(in the rows, 128 means zero)
Rotation paths and how fast each direction turns (degrees each step):
Each turn is a multiple of 5 degrees from 10 to 175, or 0.
Each row of a path follows its step; steps can be skipped.
Path 1:
step 6: [129 133 131 124 118 127 117 123 124 124 131 132 125 130 131 129 128 134
 128 133 117 146 134 130 132 127 130 135 125 130 127 114 115 131 127 143
 130]
step 10: [129 138 128 120 123 134 124 114 119 130 138 125 123 124 134 127 127 132
 130 129 121 126 127 122 145 118 121 129 125 138 121 123 127 133 134 129
 129]
step 11: [122 129 128 128 121 128 117 122 121 132 136 134 118 124 133 129 128 130
 130 133 117 132 133 135 123 130 116 134 114 139 119 121 122 126 126 136
 130]
step 12: [127 130 131 143 122 133 128 121 120 133 136 134 127 121 128 126 117 126
 131 132 109 134 137 125 135 137 120 133 130 131 133 126 123 134 124 131
 132]
step 13: [133 129 119 128 130 126 126 117 138 142 126 126 132 121 136 129 119 137
 129 125 114 137 129 126 135 130 118 126 122 138 130 123 127 139 126 131
 128]
step 15: [133 134 131 122 115 129 126 123 122 129 136 126 112 118 128 130 122 133
 138 134 124 133 124 128 142 123 128 129 130 137 129 119 124 136 117 132
 123]
step 16: [123 132 132 126 126 122 125 126 121 134 132 135 123 132 130 133 118 131
 133 126 128 129 132 132 131 130 113 138 117 146 130 114 123 136 125 127
 128]
step 18: [130 131 129 130 119 136 122 121 143 131 129 127 140 125 136 139 123 134
 135 132 117 133 128 126 136 128 124 132 127 136 131 114 119 131 122 133
 127]
step 20: [136 127 125 126 127 135 119 124 123 131 129 126 113 128 120 130 122 124
 126 135 120 131 125 135 141 129 120 126 122 133 128 116 119 127 120 142
 122]
[131 132 130 133 126 128 129 127 128 126 130 125 128 127 127 133 129 131
 129 130 128 128 130 127 128 128 132 129 131 126 130 127 127 133 128 128
 128]	125
[127 130 132 128 123 128 129 125 127 128 123 128 127 127 130 128 127 127
 132 129 130 126 132 131 128 126 128 128 125 129 130 128 131 125 133 127
 130]	60
[124 129 131 127 130 130 130 129 122 126 131 125 127 127 127 127 127 130
 127 128 128 130 125 130 125 128 129 129 124 127 128 124 127 129 130 127
 128]	70
[129 129 131 126 127 131 127 130 129 130 127 129 130 130 126 128 127 133
 128 125 133 128 129 133 130 130 128 128 132 129 131 126 126 126 125 127
 125]	25
